In the rows, zero is written as 128.
Each path is a new rotation, seen through one point. The rows after it are directions, each followed by how far the rotation turns it, in degrees each step (0 if it stays put).
Each turn is a multiple of 5 degrees from 10 to 175, or 0.
Each row of a path follows its step; steps can be skipped.

step 0: [126 131 129 120 137 128 132 123 126 126 133 128 122 116 127 127 123 132
 124 125 130 128 132 132 123 128 116 129 127 118 131 127 125 128 136 130
 131 131 131 116 133 135 139 128 125 133 132 135 118 133 135 129 121 133
 126 141 126 134 128 135 123]
step 1: [123 130 129 136 129 124 135 122 124 121 117 129 128 119 131 129 130 118
 132 135 123 123 130 119 132 124 124 128 126 125 134 120 139 128 137 132
 123 126 127 125 121 126 137 131 116 132 124 125 138 130 119 128 127 125
 126 132 129 123 123 125 132]
step 2: [133 134 120 132 139 130 128 127 129 123 132 127 127 133 134 126 142 132
 124 119 126 129 126 129 129 123 134 130 123 140 128 123 128 133 132 131
 131 130 133 133 122 122 131 131 132 123 137 123 126 122 125 126 120 131
 132 135 128 119 119 120 120]
step 3: [128 128 136 122 132 133 145 125 128 118 124 126 126 126 126 134 133 128
 126 122 121 135 126 130 127 137 126 131 142 125 129 135 129 125 121 128
 130 130 122 134 131 132 121 124 126 130 130 128 125 129 131 124 127 134
 123 137 122 136 122 124 120]
step 4: [129 130 130 127 125 118 131 125 128 131 133 127 122 132 133 120 137 126
 146 128 134 126 125 129 126 130 119 131 120 122 137 126 133 135 127 125
 129 132 117 122 126 133 126 126 115 127 123 125 128 132 127 137 127 135
 124 122 129 131 126 123 122]
step 5: [128 142 126 119 131 126 128 132 135 124 126 132 127 122 132 131 133 126
 133 123 133 124 129 126 129 128 131 138 123 131 118 129 127 127 127 131
 132 137 134 117 130 123 132 124 121 130 137 143 130 121 122 134 126 128
 133 134 130 123 127 132 131]
step 7: [128 135 127 123 127 128 124 130 118 131 129 126 124 131 127 120 132 123
 128 126 125 134 126 142 134 124 129 125 126 130 130 128 139 138 125 118
 128 127 127 127 134 116 118 124 129 128 137 120 121 135 134 128 131 132
 125 131 130 123 130 120 120]
step 8: [134 127 134 120 134 127 131 127 127 117 131 122 131 123 124 126 126 127
 135 134 127 128 125 134 119 136 120 128 126 124 128 136 117 127 132 130
 131 124 134 117 129 126 132 124 121 133 134 128 124 131 135 133 126 133
 129 143 132 133 134 131 129]
step 9: [125 131 124 133 124 123 121 126 126 119 119 127 125 111 133 122 128 124
 139 133 124 129 140 128 127 117 125 126 128 134 132 119 129 124 128 136
 127 132 126 129 123 137 134 126 116 128 129 126 134 133 128 131 127 127
 121 129 132 127 124 128 129]
step 10: [125 139 117 124 136 127 125 128 123 122 135 131 117 127 128 125 132 123
 117 128 129 128 121 123 124 121 137 132 130 136 122 121 131 129 135 131
 128 131 133 129 119 118 122 130 132 122 124 123 130 128 125 128 122 133
 130 140 129 125 126 127 122]
step 11: [135 124 129 126 124 129 141 127 123 124 130 119 133 124 133 133 134 127
 128 130 124 131 130 127 130 137 130 130 133 131 131 131 125 119 122 124
 129 125 129 127 132 125 130 133 128 123 125 127 127 141 130 120 128 136
 127 141 112 129 123 126 117]
Directions:
[132 127 129 127 130 130 129 131 127 129 128 128 128 127 129 130 127 129
 129 128 129 128 129 127 129 130 130 129 130 126 126 126 126 127 127 128
 129 128 129 128 127 130 129 128 127 127 130 129 126 129 130 127 125 126
 129 130 129 129 128 127 128] => 130
[129 130 129 128 126 131 128 129 128 129 127 128 129 127 128 131 127 128
 128 130 129 129 128 127 127 129 126 127 129 128 128 128 126 128 128 131
 127 125 126 128 128 126 129 130 127 128 128 127 131 128 128 130 130 129
 126 128 127 131 126 127 127] => 140
